The rows below come in pairs that one turn or mirror swaps. Which row does each named row swap with?
The rows were stretched afterwards, more along some directions than others.
Zodu: [25 -40 35 -25 6 30 11 38 -14 8 26 -21 -16 14 46 -12 3 -11 23 17 4]
tuvuk: [23 -32 -20 17 14 -3 28 42 3 39 -18 3 24 11 20 -7 -57 35 29 12 29]
Falip: [12 -61 10 -14 -10 10 9 33 -31 25 47 -23 -23 21 31 4 -20 19 10 3 -8]
Belim: [11 -43 -7 -11 4 -14 30 1 19 -3 5 24 7 -27 53 -16 6 24 28 13 2]
Kem: [25 -48 17 -3 18 -4 59 39 4 26 12 -5 -3 -25 33 -41 8 -7 16 30 -3]
rebe: [14 -44 3 -5 22 -7 42 17 23 9 -2 12 14 -30 34 -33 6 2 24 33 -11]
masu: [23 -45 -9 -9 -4 -11 25 9 20 -3 8 20 5 -28 62 -1 23 31 38 3 1]
lusi: [16 -44 14 -8 22 -7 51 21 11 10 7 7 4 -29 31 -36 10 -4 16 32 -7]
refek: [-11 -45 7 -18 15 9 -8 25 -15 20 7 -25 3 33 15 30 -22 29 6 4 -10]
nop: [47 -42 23 -24 0 17 37 42 -19 17 18 -15 5 11 48 -5 -11 -6 25 9 -18]
vid: [20 -41 8 -7 22 -13 38 16 24 12 -10 3 17 -19 33 -36 5 -3 15 33 -1]
vaf: [24 -57 23 -13 -13 16 25 52 -37 30 41 -27 -28 16 36 -9 -21 8 17 9 0]
Pof: [0 -59 23 -33 15 -2 38 14 -10 7 46 -15 -20 -22 57 24 64 25 9 15 -32]
kep: [12 -36 -8 -11 0 -20 24 2 30 -2 1 17 17 -15 42 -12 5 22 45 16 13]
Pufi: [23 -39 29 -24 9 25 2 43 -5 9 20 -23 -8 20 48 -12 12 -4 30 16 4]
baguv: [11 -19 26 -29 -1 31 -13 28 0 -6 25 -17 -20 16 32 -9 18 -10 27 11 16]
dev: [20 -5 -16 -8 6 10 -6 45 -4 9 -7 -4 22 34 8 -5 -34 24 32 8 31]
bonaz: [27 -32 15 -11 34 24 35 46 -13 28 9 -16 24 4 53 38 9 35 33 18 -16]
zav: [-24 -77 25 2 24 -6 41 31 -8 35 24 -14 -22 -14 49 11 7 32 39 19 -14]
Sosol: [24 -47 4 -6 1 0 31 18 4 2 26 16 1 -29 67 10 15 32 47 11 6]
Vak: [22 -20 -20 10 14 -3 10 39 -2 28 -17 -2 29 22 12 -8 -54 31 25 11 36]
dep: [18 -1 -14 -12 0 16 -23 36 2 -7 -3 -7 8 27 18 -8 -1 22 28 0 23]
bev: [30 -55 6 -25 4 -4 40 16 -9 18 40 -12 0 -9 45 23 24 20 -5 10 -29]
zosu: [42 -44 26 -17 3 32 26 39 -13 16 17 -15 0 2 52 -7 -12 -7 20 15 -12]
sodi: [7 -37 3 -10 10 -13 37 4 28 0 3 17 3 -31 31 -26 11 -3 19 18 0]
lari: [3 -27 11 -15 46 13 19 32 -6 28 1 -17 25 11 30 46 12 34 9 11 -33]
Fis: [45 -52 8 -25 1 -5 50 23 -15 13 35 -8 6 -9 51 8 17 13 0 15 -27]
Zareb: [42 -48 8 -15 3 2 53 28 -14 21 22 -6 10 -18 43 10 2 12 -1 16 -28]
feni: [15 -47 13 -31 0 -9 28 7 -8 4 40 -15 -12 -7 43 18 42 20 -6 10 -27]
Bubi: [-6 -47 4 -17 5 14 -3 29 -26 14 13 -21 -3 32 21 14 -26 26 6 0 -13]
zar: [17 -3 1 -11 8 13 -26 28 9 1 -2 -21 15 32 21 -3 -3 10 29 10 40]
limud: [33 -50 7 -29 -4 2 44 17 -8 12 33 -8 0 -21 50 18 27 12 -1 11 -30]
mun: [22 -24 25 -26 2 24 -13 33 2 -4 16 -16 -12 22 32 -13 14 -3 30 12 10]
mina: [-1 -41 0 -13 12 9 -11 26 -16 23 11 -21 3 34 10 20 -33 25 2 2 -11]
pabe: [24 -45 15 8 16 4 48 35 4 26 5 -6 -3 -26 33 -39 4 -5 14 34 7]
Biva: [38 -31 11 -6 13 12 33 39 -17 18 26 -4 10 -6 56 23 10 39 42 3 -7]
nipor: [-28 -68 16 1 26 4 28 32 -6 37 22 -4 -21 -6 41 7 -8 37 39 19 -15]
Fidu: [-6 -63 24 -28 13 -6 32 14 -3 8 48 -11 -24 -17 57 21 64 32 16 13 -35]
miv: [2 -55 1 20 31 -5 45 49 -14 49 -4 -3 16 0 28 -4 -49 37 41 19 4]
sev: [3 -27 11 -19 42 6 19 34 -12 21 -6 -22 23 26 18 42 4 35 12 11 -33]
Fep: [44 -44 3 -16 -2 6 35 29 -3 18 30 1 3 -11 69 13 18 33 40 12 -2]
Kemor: [34 -22 -26 19 11 -2 13 43 -8 33 -14 -2 33 20 17 -15 -58 29 17 7 22]
rel: [21 -34 31 -24 7 21 2 36 -5 3 18 -22 -9 18 43 -25 11 -7 30 22 3]
Peb: [-24 -73 32 6 31 -2 32 33 -15 31 20 -14 -22 -8 46 13 15 44 35 16 -18]
kalep: [5 -51 11 -19 -11 4 -5 24 -27 17 31 -26 -21 31 22 4 -20 18 1 1 -1]
moke: [-17 -59 27 -28 18 -6 29 15 -9 4 47 -15 -22 -13 49 26 60 34 21 13 -35]
pemik: [14 -52 10 -14 -16 15 10 42 -32 21 37 -24 -22 18 31 -6 -21 10 11 2 -4]
Gurap: [15 -4 4 -23 7 22 -24 31 -3 -2 8 -18 -1 31 24 -8 5 11 19 9 31]
zepok: [4 -22 11 -17 38 17 14 36 -13 20 -7 -25 32 24 17 45 6 34 13 9 -32]
nasab: [14 -41 6 -5 14 -17 34 12 29 0 -1 15 4 -27 34 -35 16 2 22 23 -3]
tofi: [31 -36 7 -14 5 7 28 26 -6 6 28 2 5 -10 65 17 18 36 44 9 2]
Bevuk: [25 -57 14 -10 -12 13 14 41 -35 24 40 -22 -22 18 32 -15 -27 11 13 13 6]

tofi is swapped with Vak
bonaz is swapped with miv
baguv is swapped with sodi

